500 stands for zero in the data rows.
Here is a table of points, one per row:
c(548, 582, 417, 315, 480, 526, 541, 488, 586, 622, 676, 371, 545, 301)
c(519, 339, 498, 261, 440, 469, 729, 444, 612, 345, 485, 726, 557, 305)
c(530, 407, 505, 389, 348, 545, 724, 310, 682, 386, 481, 327, 709, 313)
c(410, 519, 434, 584, 549, 543, 562, 663, 590, 575, 568, 608, 479, 509)
c(477, 342, 454, 566, 564, 512, 404, 526, 473, 607, 495, 308, 547, 614)
c(541, 316, 468, 573, 537, 479, 386, 516, 456, 568, 529, 726, 439, 537)
c(578, 656, 579, 506, 489, 455, 474, 543, 472, 497, 378, 253, 289, 566)
c(371, 632, 433, 550, 479, 619, 498, 715, 613, 565, 540, 388, 504, 484)
c(551, 551, 540, 459, 410, 558, 298, 296, 460, 418, 419, 666, 479, 446)
c(251, 767, 249, 424, 351, 628, 437, 577, 638, 469, 424, 817, 384, 493)
c(617, 456, 459, 562, 570, 512, 417, 561, 423, 547, 598, 581, 441, 585)
c(425, 650, 492, 485, 517, 570, 398, 763, 666, 446, 457, 407, 490, 602)
c(503, 435, 549, 421, 446, 430, 608, 350, 443, 435, 384, 692, 513, 553)
c(477, 501, 484, 551, 423, 443, 378, 541, 469, 510, 490, 499, 463, 567)
c(539, 491, 693, 250, 509, 366, 836, 351, 537, 289, 388, 194, 615, 429)
c(517, 551, 453, 592, 521, 448, 378, 530, 421, 559, 497, 501, 536, 520)
c(511, 383, 548, 335, 501, 310, 537, 437, 556, 427, 427, 482, 511, 420)
c(494, 501, 470, 532, 491, 454, 571, 548, 498, 561, 473, 747, 453, 565)
c(524, 472, 498, 524, 570, 431, 436, 553, 454, 455, 435, 542, 481, 614)
c(499, 576, 448, 579, 493, 655, 443, 621, 546, 637, 610, 798, 529, 388)
c(427, 657, 692, 299, 408, 474, 748, 370, 532, 522, 398, 691, 560, 376)
c(493, 531, 458, 595, 504, 427, 407, 516, 456, 541, 568, 420, 530, 582)
c(539, 420, 511, 493, 714, 605, 754, 603, 646, 642, 637, 686, 436, 225)
c(419, 439, 660, 304, 443, 483, 760, 385, 541, 345, 251, 450, 523, 346)
c(581, 418, 423, 557, 606, 529, 393, 505, 429, 568, 519, 517, 455, 647)
c(544, 481, 447, 584, 487, 486, 432, 501, 406, 530, 565, 271, 383, 615)
c(520, 387, 503, 521, 445, 559, 606, 458, 423, 535, 520, 315, 435, 535)
c(488, 452, 521, 346, 462, 469, 584, 403, 469, 353, 380, 433, 481, 501)
c(463, 605, 436, 602, 479, 552, 594, 545, 442, 433, 546, 247, 435, 585)
c(518, 427, 445, 535, 457, 458, 565, 527, 469, 533, 501, 745, 480, 591)
c(459, 453, 465, 542, 533, 461, 423, 522, 431, 572, 562, 473, 586, 581)
c(564, 301, 570, 382, 445, 413, 614, 361, 475, 415, 412, 284, 540, 404)
c(310, 709, 469, 486, 590, 618, 499, 775, 703, 421, 494, 996, 413, 590)
c(493, 613, 350, 605, 464, 582, 519, 605, 491, 544, 526, 736, 276, 535)
c(477, 364, 428, 552, 453, 468, 304, 501, 475, 641, 559, 344, 514, 541)
c(517, 491, 448, 601, 559, 499, 411, 511, 444, 586, 563, 768, 482, 597)
c(510, 486, 456, 578, 544, 458, 390, 537, 452, 589, 543, 413, 443, 575)
c(522, 437, 499, 637, 571, 548, 501, 466, 500, 591, 574, 321, 535, 426)
Along one direction, these points spread out more than along any other. How far along it is each point below, from 0 to 99? 50 is the average, and the first point above lies past it.
c(544, 411, 457, 533, 491, 560, 340, 519, 434, 559, 524, 870, 397, 615) 27
c(483, 675, 600, 345, 456, 457, 434, 470, 544, 401, 414, 291, 533, 365) 67
c(516, 591, 502, 531, 529, 471, 588, 511, 420, 532, 549, 185, 464, 643) 60
c(458, 715, 616, 431, 372, 547, 484, 355, 396, 282, 332, 763, 600, 445) 52
c(436, 588, 626, 585, 643, 690, 465, 552, 608, 651, 606, 206, 597, 192) 58
c(318, 587, 472, 473, 483, 413, 487, 704, 610, 392, 442, 476, 546, 597) 47
c(552, 543, 437, 589, 510, 572, 168, 540, 421, 611, 598, 382, 612, 618) 39
c(560, 487, 418, 639, 507, 580, 292, 527, 439, 564, 553, 570, 536, 618) 34
c(545, 521, 460, 612, 499, 518, 351, 551, 438, 465, 596, 605, 451, 480) 38
c(582, 396, 534, 524, 445, 391, 584, 416, 425, 503, 424, 207, 365, 506) 70
c(545, 448, 454, 583, 543, 558, 584, 537, 456, 576, 576, 405, 352, 590) 48
c(539, 599, 448, 636, 564, 522, 501, 500, 431, 569, 544, 402, 421, 606) 45
c(465, 483, 695, 254, 523, 465, 610, 362, 547, 417, 494, 524, 713, 395) 71
c(413, 698, 434, 592, 609, 527, 347, 679, 630, 533, 640, 678, 439, 558) 24
c(504, 231, 454, 588, 513, 541, 477, 536, 413, 500, 577, 612, 565, 566) 45
c(578, 484, 499, 578, 516, 441, 449, 529, 433, 663, 406, 199, 474, 523) 58
c(504, 540, 439, 571, 498, 463, 451, 500, 419, 456, 565, 522, 457, 563) 45
c(531, 666, 442, 588, 578, 502, 484, 521, 464, 621, 616, 426, 437, 570) 42
c(559, 355, 523, 485, 465, 434, 416, 454, 440, 541, 526, 368, 496, 459) 59
c(602, 648, 451, 588, 482, 537, 340, 509, 440, 508, 544, 621, 494, 599) 35
c(558, 479, 632, 467, 586, 496, 686, 511, 578, 541, 556, 396, 646, 332) 66
c(500, 521, 491, 587, 462, 438, 580, 495, 442, 506, 577, 301, 479, 582) 57
c(485, 446, 694, 292, 501, 330, 580, 363, 486, 241, 326, 746, 585, 424) 66
c(532, 494, 442, 594, 582, 471, 530, 547, 421, 466, 525, 543, 528, 651) 44
c(476, 604, 584, 366, 439, 534, 567, 326, 473, 387, 368, 460, 515, 402) 66
c(421, 352, 445, 454, 312, 621, 571, 401, 627, 435, 451, 532, 682, 330) 62
c(575, 263, 590, 468, 479, 397, 430, 364, 505, 410, 446, 297, 610, 478) 72
c(497, 347, 668, 348, 605, 432, 582, 378, 646, 476, 403, 590, 429, 301) 65
c(501, 528, 539, 520, 452, 550, 561, 416, 535, 419, 453, 580, 607, 428) 55
